In the data rows, 128 means zero.
How far apart are the two rows of each pair, measured in a hidden way? 0 means very close, and 20 very far. Two or three weighted sums of its numbers give each row a place; it is the straight-line distance between the places.
vec![125, 128, 078, 104, 127, 118, 089, 109, 091, 174, 137, 144, 096, 104,
     120, 147]
vec![114, 121, 132, 113, 120, 096, 091, 166, 088, 100, 101, 153, 097, 123,
     105, 144] >> 6
vec![141, 080, 079, 105, 147, 111, 118, 123, 105, 144, 136, 177, 098, 120,
     149, 132]
vec![132, 132, 111, 100, 102, 134, 112, 118, 127, 140, 143, 130, 114, 133,
     108, 149] >> 12
vec![151, 101, 105, 097, 128, 126, 074, 123, 090, 130, 094, 158, 091, 134,
     145, 176]
vec![134, 126, 119, 125, 140, 110, 123, 136, 111, 116, 109, 146, 112, 131,
     119, 156] >> 6
vec![155, 062, 078, 087, 163, 127, 099, 091, 122, 168, 139, 127, 091, 140,
     155, 158]
vec![143, 120, 105, 082, 139, 150, 125, 118, 124, 133, 106, 131, 093, 153,
     133, 173] >> 9
vec![153, 107, 089, 086, 160, 151, 149, 077, 130, 151, 095, 113, 087, 145,
     177, 183]
vec![129, 127, 094, 117, 137, 127, 105, 144, 100, 127, 135, 142, 100, 101,
     146, 139] >> 5
vec![122, 087, 120, 137, 163, 124, 097, 140, 115, 118, 121, 130, 103, 132,
     143, 160]
vec![148, 139, 105, 099, 144, 114, 111, 123, 110, 133, 122, 120, 097, 134,
     161, 161] >> 7
vec![117, 115, 119, 127, 122, 145, 133, 121, 085, 097, 131, 149, 097, 138,
     125, 164]
vec![108, 117, 147, 116, 095, 150, 137, 136, 127, 108, 110, 161, 116, 130,
     119, 143] >> 5
vec![120, 128, 119, 110, 143, 119, 132, 131, 154, 113, 137, 113, 131, 132,
     144, 131]
vec![138, 118, 103, 090, 150, 122, 110, 095, 142, 088, 154, 102, 120, 133,
     152, 157] >> 5
vec![108, 133, 123, 116, 110, 135, 129, 137, 098, 097, 111, 157, 098, 144,
     128, 151]
vec![140, 118, 100, 083, 133, 137, 130, 114, 089, 134, 146, 108, 104, 119,
     153, 154] >> 13
vec![114, 125, 112, 130, 145, 151, 146, 097, 120, 105, 108, 146, 097, 137,
     124, 172]
vec![117, 137, 138, 122, 120, 143, 114, 132, 114, 101, 144, 153, 119, 161,
     146, 151] >> 2
vec![118, 126, 099, 130, 133, 144, 143, 129, 125, 099, 127, 143, 109, 133,
     113, 167]
vec![113, 112, 134, 091, 128, 133, 137, 132, 129, 118, 136, 135, 108, 167,
     105, 153] >> 8
vec![104, 094, 112, 102, 109, 108, 114, 129, 106, 109, 109, 138, 101, 150,
     133, 153]
vec![149, 083, 092, 110, 132, 133, 133, 092, 117, 134, 150, 146, 094, 159,
     141, 156] >> 6
vec![139, 099, 076, 076, 174, 133, 114, 105, 127, 188, 114, 153, 093, 136,
     139, 174]
vec![133, 106, 120, 107, 137, 108, 068, 151, 087, 130, 179, 130, 111, 081,
     097, 138] >> 13
vec![127, 126, 149, 144, 152, 121, 076, 177, 064, 118, 151, 146, 116, 090,
     105, 133]
vec![113, 132, 152, 144, 109, 125, 115, 150, 121, 088, 162, 139, 133, 110,
     116, 100] >> 8
vec![114, 099, 134, 108, 124, 139, 129, 093, 114, 096, 176, 084, 136, 118,
     131, 142]
vec![155, 090, 092, 099, 155, 119, 116, 119, 099, 161, 157, 103, 118, 103,
     118, 113] >> 9
vec![146, 069, 122, 105, 118, 124, 112, 126, 097, 163, 129, 160, 095, 121,
     141, 143]
vec![126, 116, 114, 124, 151, 113, 117, 151, 071, 140, 139, 147, 117, 096,
     111, 138] >> 8
vec![109, 111, 123, 121, 136, 111, 112, 125, 104, 107, 158, 130, 120, 136,
     103, 155]
vec![139, 126, 111, 135, 158, 126, 121, 149, 100, 137, 158, 137, 113, 111,
     108, 125] >> 5
vec![137, 099, 089, 113, 153, 131, 075, 149, 113, 162, 145, 163, 094, 093,
     123, 116]
vec![151, 105, 094, 117, 155, 119, 134, 114, 121, 119, 160, 093, 124, 125,
     120, 123] >> 6
vec![153, 109, 065, 094, 135, 116, 092, 124, 097, 157, 149, 127, 109, 110,
     136, 152]
vec![140, 104, 134, 117, 121, 103, 101, 147, 116, 132, 143, 124, 115, 121,
     125, 127] >> 8
vec![147, 132, 083, 096, 136, 116, 121, 108, 114, 158, 143, 121, 098, 122,
     131, 118]
vec![135, 143, 111, 103, 144, 139, 088, 128, 089, 129, 166, 108, 113, 102,
     129, 125] >> 7
vec![154, 058, 085, 116, 152, 109, 104, 126, 105, 147, 128, 135, 101, 138,
     119, 138]
vec![149, 111, 128, 127, 104, 146, 102, 151, 106, 160, 125, 146, 116, 107,
     124, 143] >> 14
vec![107, 102, 120, 134, 100, 138, 124, 152, 120, 115, 110, 159, 106, 136,
     113, 140]
vec![117, 110, 124, 125, 075, 110, 088, 184, 073, 123, 090, 175, 106, 084,
     102, 160] >> 16
vec![147, 090, 096, 121, 158, 128, 077, 091, 130, 166, 109, 146, 099, 127,
     154, 148]
vec![135, 101, 126, 108, 134, 122, 105, 131, 131, 117, 146, 118, 120, 107,
     122, 116] >> 7
vec![096, 099, 149, 117, 044, 108, 079, 153, 133, 118, 091, 163, 107, 124,
     080, 151]
vec![106, 105, 120, 136, 115, 133, 086, 134, 134, 162, 131, 180, 108, 135,
     080, 127] >> 7
vec![119, 083, 130, 115, 091, 123, 109, 128, 123, 107, 104, 140, 116, 151,
     116, 169]
vec![115, 135, 122, 132, 094, 113, 087, 160, 128, 132, 099, 147, 112, 121,
     126, 129] >> 3
vec![107, 147, 156, 121, 094, 129, 082, 191, 100, 087, 111, 171, 110, 098,
     108, 125]
vec![129, 098, 123, 089, 173, 130, 107, 114, 105, 136, 146, 121, 114, 114,
     136, 145] >> 10
vec![128, 118, 127, 122, 099, 129, 133, 132, 119, 100, 138, 161, 100, 131,
     126, 158]
vec![109, 109, 135, 119, 114, 120, 136, 137, 121, 135, 066, 149, 123, 127,
     102, 157] >> 7
vec![119, 097, 142, 133, 098, 138, 086, 125, 115, 106, 113, 151, 100, 139,
     150, 163]
vec![114, 117, 110, 105, 143, 122, 117, 136, 158, 156, 119, 122, 130, 147,
     134, 145] >> 8
vec![123, 107, 109, 113, 115, 125, 125, 110, 138, 108, 140, 115, 119, 153,
     117, 170]
vec![127, 118, 126, 141, 166, 135, 140, 107, 136, 139, 114, 116, 132, 156,
     117, 143] >> 6
vec![129, 117, 139, 116, 130, 108, 137, 137, 149, 152, 121, 122, 137, 118,
     152, 109]
vec![115, 109, 127, 138, 105, 114, 158, 144, 148, 129, 119, 159, 122, 151,
     130, 122] >> 10
vec![144, 135, 155, 139, 129, 148, 170, 125, 170, 144, 084, 133, 148, 132,
     150, 109]
vec![135, 135, 141, 150, 126, 127, 163, 106, 164, 090, 129, 120, 147, 150,
     153, 138] >> 7
vec![146, 129, 140, 149, 156, 146, 137, 094, 165, 148, 103, 101, 159, 144,
     128, 135]
vec![117, 131, 113, 127, 128, 135, 169, 102, 155, 142, 118, 141, 139, 125,
     128, 125] >> 7
vec![099, 150, 155, 138, 136, 121, 130, 146, 169, 107, 132, 125, 144, 147,
     136, 119]
vec![124, 101, 117, 128, 123, 099, 140, 145, 134, 136, 115, 133, 110, 162,
     122, 157] >> 7
vec![128, 113, 118, 121, 124, 110, 123, 116, 166, 108, 138, 079, 141, 127,
     147, 114]
vec![114, 150, 109, 117, 124, 137, 102, 146, 157, 154, 119, 148, 127, 162,
     123, 119] >> 9
vec![125, 108, 095, 106, 118, 121, 138, 092, 155, 126, 143, 066, 135, 131,
     147, 096]
vec![131, 143, 121, 122, 132, 115, 129, 149, 129, 136, 089, 137, 117, 144,
     131, 152] >> 9
vec![102, 114, 110, 131, 137, 135, 106, 134, 107, 111, 154, 144, 091, 162,
     132, 135]
vec![099, 120, 131, 122, 131, 132, 128, 162, 121, 127, 105, 156, 104, 126,
     106, 111] >> 7
vec![118, 131, 114, 111, 123, 122, 113, 126, 129, 092, 114, 130, 116, 132,
     116, 157]
vec![151, 121, 081, 091, 125, 133, 100, 108, 117, 116, 135, 125, 123, 133,
     125, 176] >> 11
vec![136, 087, 076, 086, 133, 113, 100, 107, 114, 153, 126, 134, 100, 164,
     125, 138]
vec![155, 138, 125, 116, 122, 129, 106, 120, 111, 135, 116, 133, 109, 150,
     134, 128] >> 7
vec![129, 131, 105, 099, 144, 125, 101, 139, 101, 190, 096, 164, 075, 117,
     134, 139]
vec![134, 085, 119, 118, 105, 117, 128, 158, 139, 143, 132, 136, 103, 142,
     121, 170] >> 10
vec![127, 128, 102, 102, 146, 156, 121, 110, 135, 111, 113, 143, 093, 141,
     161, 147]
vec![168, 109, 116, 091, 130, 117, 130, 092, 131, 137, 136, 110, 125, 138,
     145, 150] >> 17
vec![139, 132, 110, 088, 119, 153, 137, 131, 123, 133, 117, 133, 094, 140,
     131, 151]
vec![139, 116, 127, 104, 152, 132, 147, 137, 102, 115, 105, 151, 107, 126,
     154, 150] >> 4
vec![119, 144, 103, 094, 126, 138, 106, 118, 123, 108, 113, 140, 084, 130,
     146, 166]
vec![126, 102, 115, 115, 131, 129, 098, 130, 108, 153, 166, 135, 124, 099,
     117, 122] >> 10
vec![122, 135, 146, 130, 153, 097, 151, 148, 127, 102, 162, 114, 137, 082,
     126, 112]
vec![110, 127, 140, 133, 138, 142, 110, 134, 113, 148, 136, 141, 118, 119,
     144, 112] >> 16
vec![131, 159, 141, 101, 156, 126, 154, 124, 114, 102, 168, 078, 151, 109,
     159, 105]
vec![123, 120, 141, 136, 128, 123, 091, 138, 122, 132, 144, 127, 143, 101,
     138, 123] >> 2
vec![116, 109, 142, 135, 151, 126, 125, 144, 130, 108, 162, 121, 136, 126,
     133, 100]
vec![140, 126, 133, 140, 103, 152, 152, 087, 150, 104, 160, 088, 153, 152,
     148, 127] >> 11
vec![129, 191, 173, 139, 125, 148, 149, 109, 168, 146, 123, 101, 177, 139,
     114, 106]
vec![136, 147, 173, 179, 097, 104, 140, 106, 154, 151, 125, 114, 193, 127,
     073, 072] >> 4
vec![135, 131, 155, 152, 120, 131, 139, 132, 151, 104, 139, 100, 166, 145,
     131, 106]
vec![128, 138, 183, 203, 053, 106, 123, 155, 140, 139, 117, 102, 177, 125,
     066, 052] >> 4
vec![115, 162, 139, 183, 119, 133, 145, 111, 169, 129, 134, 123, 163, 142,
     110, 114]
vec![121, 146, 148, 132, 112, 139, 146, 112, 138, 118, 145, 109, 151, 136,
     137, 117] >> 4
vec![117, 116, 159, 138, 129, 122, 134, 153, 117, 111, 146, 128, 139, 095,
     123, 115]
vec![130, 105, 147, 170, 126, 141, 136, 134, 134, 126, 131, 131, 149, 130,
     115, 121] >> 3
vec![120, 129, 139, 148, 135, 127, 132, 131, 129, 120, 173, 133, 139, 093,
     148, 126]
vec![112, 118, 143, 128, 113, 130, 129, 167, 129, 123, 111, 146, 140, 134,
     109, 131] >> 7
vec![126, 124, 143, 144, 091, 125, 103, 159, 111, 097, 133, 120, 121, 104,
     160, 112]
vec![105, 120, 150, 157, 113, 131, 147, 140, 113, 124, 105, 149, 144, 116,
     142, 120] >> 4
vec![124, 157, 168, 166, 123, 137, 140, 137, 171, 143, 096, 138, 152, 120,
     148, 114]
vec![112, 144, 110, 150, 124, 131, 145, 131, 133, 149, 107, 139, 134, 114,
     102, 137] >> 7
vec![128, 098, 147, 134, 074, 103, 100, 158, 130, 076, 129, 139, 148, 103,
     161, 116]
vec![131, 133, 118, 168, 138, 133, 145, 114, 141, 123, 134, 125, 150, 154,
     094, 123] >> 6
vec![122, 139, 172, 182, 120, 138, 152, 142, 136, 170, 084, 159, 150, 128,
     135, 097]
vec![126, 135, 114, 137, 097, 145, 155, 112, 145, 130, 154, 098, 146, 115,
     130, 124] >> 14
vec![125, 175, 166, 157, 111, 137, 146, 156, 143, 134, 118, 124, 155, 107,
     122, 102]
vec![153, 130, 148, 186, 059, 105, 125, 082, 169, 151, 128, 074, 196, 139,
     091, 071] >> 5
vec![133, 138, 150, 144, 140, 146, 154, 097, 173, 152, 148, 079, 162, 139,
     134, 109]
vec![126, 140, 133, 134, 148, 125, 160, 116, 137, 121, 132, 128, 130, 158,
     136, 107] >> 11
vec![085, 126, 154, 151, 120, 093, 104, 178, 105, 129, 123, 133, 114, 091,
     141, 129]
vec![109, 147, 115, 111, 116, 133, 131, 129, 117, 129, 144, 142, 121, 138,
     128, 120] >> 8
vec![143, 132, 108, 119, 157, 115, 153, 099, 158, 128, 164, 078, 140, 108,
     142, 133]
vec![125, 137, 131, 117, 135, 116, 114, 120, 153, 129, 149, 103, 119, 134,
     138, 136] >> 11
vec![131, 128, 124, 133, 146, 117, 119, 144, 119, 101, 123, 109, 124, 117,
     162, 130]
vec![151, 124, 112, 141, 127, 151, 162, 075, 169, 106, 129, 097, 140, 166,
     155, 118] >> 6
vec![138, 127, 162, 132, 122, 161, 131, 119, 167, 134, 081, 129, 141, 154,
     150, 118]
vec![145, 136, 134, 141, 117, 142, 123, 111, 163, 130, 105, 130, 148, 153,
     136, 149] >> 12
vec![133, 097, 124, 113, 146, 125, 115, 119, 161, 083, 112, 081, 136, 140,
     172, 123]
vec![117, 125, 148, 119, 153, 119, 161, 123, 141, 123, 091, 146, 136, 142,
     151, 159] >> 12
vec![117, 149, 142, 134, 087, 109, 137, 154, 136, 107, 097, 144, 120, 109,
     129, 113]
vec![135, 101, 145, 144, 119, 142, 149, 091, 150, 162, 101, 109, 149, 140,
     131, 137] >> 5
vec![135, 144, 160, 164, 116, 144, 121, 145, 157, 138, 104, 153, 140, 126,
     133, 106]
vec![121, 137, 122, 135, 145, 139, 176, 080, 142, 132, 121, 095, 145, 167,
     126, 118] >> 4
vec![139, 139, 139, 143, 118, 134, 145, 135, 140, 117, 130, 119, 136, 111,
     144, 135]
vec![118, 140, 113, 094, 143, 126, 130, 144, 128, 103, 133, 154, 123, 167,
     115, 143] >> 10
vec![125, 114, 116, 144, 116, 130, 108, 116, 150, 104, 101, 097, 136, 173,
     159, 138]
vec![143, 125, 093, 138, 128, 150, 172, 089, 139, 124, 102, 133, 135, 143,
     151, 134] >> 10
vec![131, 165, 147, 146, 110, 142, 139, 144, 154, 159, 097, 116, 153, 133,
     136, 120]
vec![153, 169, 168, 172, 115, 119, 155, 071, 167, 144, 114, 119, 171, 160,
     093, 107] >> 6
vec![151, 150, 154, 162, 103, 131, 132, 136, 158, 150, 096, 135, 149, 137,
     136, 121]
vec![138, 118, 110, 118, 164, 141, 136, 065, 157, 150, 106, 107, 139, 164,
     148, 141] >> 10
vec![156, 135, 128, 117, 158, 141, 140, 108, 147, 165, 109, 098, 163, 120,
     156, 132]
vec![132, 135, 098, 113, 153, 149, 150, 116, 150, 123, 104, 113, 133, 153,
     141, 133] >> 13
vec![140, 149, 141, 144, 148, 141, 163, 129, 153, 149, 137, 112, 159, 128,
     144, 130]
vec![134, 134, 119, 111, 138, 127, 123, 105, 129, 127, 107, 112, 130, 133,
     150, 136] >> 9
vec![120, 130, 138, 102, 142, 128, 135, 107, 142, 132, 101, 112, 122, 110,
     144, 122]
vec![097, 124, 121, 147, 145, 117, 127, 160, 109, 136, 120, 160, 097, 147,
     148, 148] >> 16
vec![141, 135, 121, 094, 138, 115, 140, 110, 157, 119, 125, 130, 137, 151,
     177, 131]
vec![106, 168, 132, 146, 123, 156, 176, 124, 129, 129, 123, 134, 113, 151,
     127, 105] >> 13
vec![132, 151, 138, 137, 110, 161, 144, 103, 161, 139, 096, 123, 146, 148,
     159, 129]
vec![145, 148, 106, 110, 142, 143, 170, 076, 168, 125, 122, 112, 144, 162,
     163, 137] >> 6
vec![132, 141, 150, 137, 124, 156, 146, 105, 152, 125, 072, 119, 135, 151,
     157, 132]
vec![154, 149, 084, 102, 174, 132, 160, 072, 164, 138, 113, 113, 165, 167,
     160, 143] >> 12
vec![122, 126, 115, 111, 142, 130, 143, 115, 138, 136, 138, 108, 112, 133,
     182, 133]
vec![117, 110, 108, 099, 160, 130, 144, 104, 158, 134, 124, 105, 130, 188,
     121, 141] >> 2
vec![117, 108, 116, 142, 129, 109, 103, 147, 119, 113, 138, 159, 131, 078,
     106, 095]
vec![103, 135, 114, 095, 130, 115, 141, 143, 120, 114, 121, 140, 118, 162,
     148, 124] >> 14
vec![125, 115, 141, 147, 131, 121, 139, 134, 146, 124, 149, 131, 130, 099,
     148, 108]
vec![138, 144, 126, 128, 119, 121, 146, 124, 130, 115, 129, 126, 134, 106,
     145, 123] >> 8
vec![113, 150, 143, 155, 128, 126, 150, 147, 138, 117, 104, 155, 127, 113,
     146, 128]
vec![141, 133, 146, 139, 149, 166, 158, 126, 166, 140, 129, 115, 157, 120,
     119, 115] >> 12
vec![110, 156, 175, 184, 103, 098, 129, 146, 132, 152, 119, 101, 178, 138,
     076, 073]
vec![134, 160, 137, 137, 131, 135, 145, 118, 142, 133, 130, 118, 142, 144,
     129, 126] >> 2
vec![167, 177, 169, 169, 105, 129, 157, 083, 172, 162, 108, 065, 189, 147,
     118, 064]
vec![141, 141, 148, 114, 126, 145, 165, 126, 157, 138, 112, 140, 144, 128,
     150, 095] >> 7
vec![114, 153, 137, 120, 117, 150, 164, 135, 150, 110, 098, 142, 129, 142,
     143, 121]
vec![091, 124, 135, 146, 132, 133, 145, 119, 133, 080, 134, 103, 130, 126,
     152, 138] >> 4
vec![105, 157, 120, 115, 125, 123, 139, 140, 141, 123, 123, 130, 104, 145,
     137, 162]
vec![123, 127, 127, 102, 118, 129, 142, 126, 145, 093, 114, 106, 134, 136,
     171, 129] >> 9
vec![138, 121, 109, 119, 127, 135, 135, 143, 129, 115, 126, 131, 120, 163,
     122, 165]
vec![120, 114, 098, 114, 123, 119, 111, 141, 103, 113, 119, 165, 095, 150,
     120, 157] >> 8
vec![124, 165, 132, 143, 119, 133, 109, 143, 122, 096, 141, 148, 117, 136,
     122, 138]
vec![127, 152, 115, 124, 164, 123, 138, 112, 143, 095, 135, 090, 129, 136,
     127, 130] >> 8
vec![140, 132, 127, 100, 144, 130, 136, 102, 134, 097, 148, 101, 134, 145,
     134, 156]
vec![116, 126, 120, 124, 128, 112, 152, 122, 093, 113, 121, 156, 110, 125,
     112, 169] >> 8
vec![126, 131, 121, 103, 113, 117, 107, 140, 086, 162, 114, 147, 097, 132,
     134, 163]
vec![145, 125, 101, 128, 135, 139, 119, 104, 103, 136, 166, 117, 129, 114,
     121, 146] >> 10
vec![151, 105, 110, 099, 156, 143, 108, 102, 127, 161, 157, 113, 121, 158,
     149, 136]
vec![129, 123, 133, 116, 143, 126, 111, 134, 110, 139, 133, 127, 117, 101,
     108, 114] >> 5
vec![125, 151, 135, 132, 107, 118, 125, 151, 111, 107, 182, 120, 137, 122,
     125, 140]
vec![088, 130, 144, 155, 130, 129, 113, 177, 118, 072, 155, 122, 142, 100,
     140, 088] >> 17
vec![098, 136, 136, 136, 159, 116, 125, 173, 093, 100, 154, 149, 115, 151,
     103, 126]
vec![127, 106, 134, 154, 132, 120, 132, 124, 125, 082, 153, 126, 137, 135,
     129, 116] >> 8
vec![114, 169, 127, 170, 109, 124, 132, 136, 130, 103, 148, 123, 135, 083,
     119, 102]
vec![113, 137, 154, 156, 102, 097, 119, 177, 146, 087, 151, 140, 123, 094,
     154, 120] >> 9
vec![105, 140, 152, 146, 107, 096, 118, 157, 095, 113, 141, 147, 128, 116,
     087, 127]
vec![112, 145, 149, 124, 157, 127, 133, 130, 147, 092, 173, 098, 138, 117,
     118, 120] >> 7
vec![136, 150, 144, 141, 144, 115, 166, 112, 150, 110, 158, 116, 170, 103,
     111, 089]
vec![124, 144, 138, 150, 160, 123, 154, 116, 129, 119, 108, 085, 151, 108,
     150, 090] >> 13
vec![118, 143, 124, 103, 150, 135, 093, 129, 123, 076, 143, 106, 137, 161,
     122, 135]
vec![153, 127, 121, 118, 130, 126, 116, 109, 120, 091, 155, 120, 128, 104,
     108, 136] >> 15
vec![135, 111, 094, 109, 130, 115, 105, 145, 098, 135, 164, 131, 098, 105,
     117, 142]
vec![143, 096, 110, 130, 152, 134, 113, 111, 115, 139, 129, 124, 130, 108,
     150, 168] >> 5
vec![122, 103, 116, 121, 117, 114, 135, 102, 125, 131, 147, 116, 131, 140,
     136, 147]
vec![133, 129, 109, 155, 128, 104, 127, 137, 140, 106, 113, 106, 142, 126,
     127, 103] >> 5
vec![130, 132, 129, 133, 143, 133, 160, 105, 160, 134, 123, 101, 151, 151,
     150, 134]
vec![126, 147, 129, 154, 162, 144, 156, 119, 142, 129, 130, 105, 159, 119,
     144, 092] >> 3
vec![157, 193, 176, 182, 094, 123, 144, 130, 143, 142, 142, 108, 211, 119,
     068, 070]
vec![157, 137, 133, 148, 157, 139, 156, 098, 147, 135, 145, 093, 164, 122,
     133, 121] >> 13
vec![149, 173, 203, 181, 094, 107, 108, 109, 136, 168, 150, 090, 195, 112,
     080, 065]
vec![119, 159, 126, 156, 113, 135, 134, 128, 137, 151, 148, 124, 155, 132,
     085, 132] >> 6
vec![120, 145, 132, 157, 134, 127, 158, 146, 137, 118, 141, 107, 136, 113,
     146, 128]
vec![127, 169, 177, 184, 105, 146, 169, 183, 101, 126, 104, 171, 148, 107,
     096, 135] >> 14
vec![146, 169, 187, 197, 106, 122, 174, 122, 149, 147, 133, 118, 189, 138,
     082, 051]
vec![123, 183, 163, 140, 119, 143, 125, 136, 157, 148, 127, 141, 163, 108,
     120, 099] >> 5
vec![146, 161, 128, 135, 148, 133, 164, 105, 143, 106, 118, 105, 136, 129,
     163, 122]
vec![120, 127, 131, 120, 122, 099, 155, 143, 146, 108, 158, 102, 138, 110,
     121, 108] >> 6
vec![151, 106, 085, 097, 146, 126, 124, 113, 125, 162, 135, 097, 114, 135,
     124, 167]
vec![125, 105, 087, 095, 134, 124, 117, 098, 099, 166, 119, 143, 098, 100,
     148, 157] >> 8
vec![137, 107, 109, 122, 134, 123, 100, 165, 093, 132, 139, 143, 116, 101,
     145, 156]
vec![118, 054, 103, 120, 136, 105, 106, 135, 105, 160, 118, 162, 098, 136,
     106, 120] >> 19
vec![138, 118, 117, 097, 161, 109, 121, 140, 102, 126, 122, 134, 114, 121,
     122, 148]
vec![109, 118, 135, 130, 110, 132, 108, 148, 075, 097, 147, 157, 109, 124,
     124, 155] >> 10
vec![111, 103, 125, 140, 131, 134, 092, 155, 124, 108, 181, 108, 127, 108,
     083, 129]
vec![113, 103, 106, 116, 133, 142, 126, 132, 110, 110, 143, 151, 115, 112,
     108, 145] >> 4
vec![107, 130, 130, 144, 133, 098, 139, 132, 124, 108, 167, 111, 137, 100,
     109, 120]
vec![128, 093, 122, 131, 109, 139, 132, 154, 095, 106, 144, 149, 104, 110,
     129, 138] >> 6
vec![131, 117, 126, 136, 097, 104, 113, 161, 071, 154, 112, 125, 115, 107,
     118, 132]
vec![105, 119, 122, 121, 106, 117, 104, 164, 093, 107, 162, 168, 116, 110,
     102, 136] >> 5
vec![104, 124, 130, 151, 116, 132, 107, 155, 125, 091, 202, 112, 130, 113,
     094, 102]
vec![124, 120, 118, 136, 122, 122, 109, 159, 101, 083, 149, 173, 113, 082,
     113, 145] >> 9
vec![149, 087, 104, 117, 129, 134, 114, 145, 104, 127, 147, 111, 107, 109,
     145, 131]
vec![086, 139, 139, 163, 144, 115, 115, 153, 098, 097, 148, 161, 111, 113,
     107, 141] >> 15
vec![131, 105, 112, 110, 153, 118, 135, 133, 085, 129, 162, 148, 121, 100,
     113, 127]
vec![136, 106, 079, 094, 134, 118, 100, 099, 094, 160, 141, 151, 110, 122,
     119, 137] >> 5
vec![129, 100, 118, 124, 128, 118, 093, 153, 102, 121, 165, 124, 120, 138,
     138, 124]
vec![143, 100, 098, 101, 136, 115, 050, 134, 102, 148, 124, 153, 102, 099,
     124, 131] >> 8
vec![131, 127, 139, 099, 137, 117, 096, 153, 088, 143, 144, 139, 124, 073,
     136, 120]
vec![126, 120, 132, 141, 111, 129, 112, 134, 097, 094, 180, 148, 114, 102,
     128, 116] >> 10
vec![132, 083, 105, 109, 135, 129, 104, 124, 084, 140, 171, 117, 136, 102,
     097, 126]
vec![145, 113, 088, 097, 131, 116, 084, 113, 092, 155, 137, 136, 100, 096,
     123, 124] >> 6
vec![152, 124, 111, 120, 136, 123, 098, 134, 100, 131, 176, 107, 126, 101,
     110, 101]
vec![134, 130, 108, 139, 155, 121, 107, 114, 106, 078, 164, 112, 116, 116,
     119, 125] >> 8
vec![125, 109, 119, 105, 108, 128, 117, 169, 110, 130, 152, 144, 122, 110,
     138, 120]
vec![146, 107, 088, 118, 169, 132, 093, 142, 093, 182, 146, 138, 108, 136,
     129, 132] >> 6
vec![137, 128, 130, 118, 124, 101, 121, 149, 108, 147, 162, 094, 128, 080,
     113, 122]
vec![139, 089, 053, 109, 129, 120, 096, 098, 103, 143, 139, 136, 097, 104,
     146, 134] >> 13
vec![131, 121, 133, 128, 095, 114, 111, 150, 100, 113, 161, 117, 121, 087,
     126, 137]
vec![099, 145, 136, 143, 106, 133, 130, 165, 077, 076, 122, 185, 092, 102,
     090, 135] >> 15
vec![104, 130, 140, 144, 131, 125, 106, 163, 126, 134, 138, 156, 129, 135,
     113, 142]
vec![120, 087, 133, 115, 128, 134, 133, 127, 097, 100, 145, 121, 120, 135,
     119, 128] >> 5
vec![099, 122, 123, 130, 145, 113, 115, 178, 118, 113, 159, 127, 129, 116,
     113, 126]
vec![127, 099, 132, 112, 114, 130, 122, 123, 123, 108, 132, 102, 117, 130,
     118, 163] >> 8
vec![115, 144, 123, 132, 139, 114, 111, 156, 126, 126, 166, 111, 144, 131,
     107, 093]
vec![123, 090, 125, 133, 126, 126, 108, 114, 113, 101, 132, 139, 120, 112,
     103, 147] >> 6
vec![100, 171, 139, 146, 128, 112, 089, 172, 104, 098, 163, 153, 137, 140,
     117, 099]
vec![095, 135, 128, 149, 095, 103, 108, 135, 088, 089, 142, 155, 111, 097,
     084, 124] >> 7
vec![139, 119, 106, 117, 161, 114, 111, 105, 103, 144, 169, 092, 127, 114,
     115, 120]
vec![114, 098, 128, 138, 120, 145, 130, 117, 099, 107, 159, 135, 110, 117,
     129, 158] >> 9
vec![135, 129, 112, 103, 148, 114, 091, 135, 114, 142, 150, 115, 113, 126,
     119, 127]
vec![125, 088, 098, 103, 128, 122, 098, 128, 075, 179, 123, 139, 090, 121,
     123, 139] >> 5
vec![147, 150, 119, 120, 147, 136, 097, 137, 100, 139, 151, 110, 125, 098,
     111, 134]
vec![138, 107, 088, 105, 133, 117, 101, 151, 086, 211, 130, 145, 097, 121,
     116, 098] >> 17
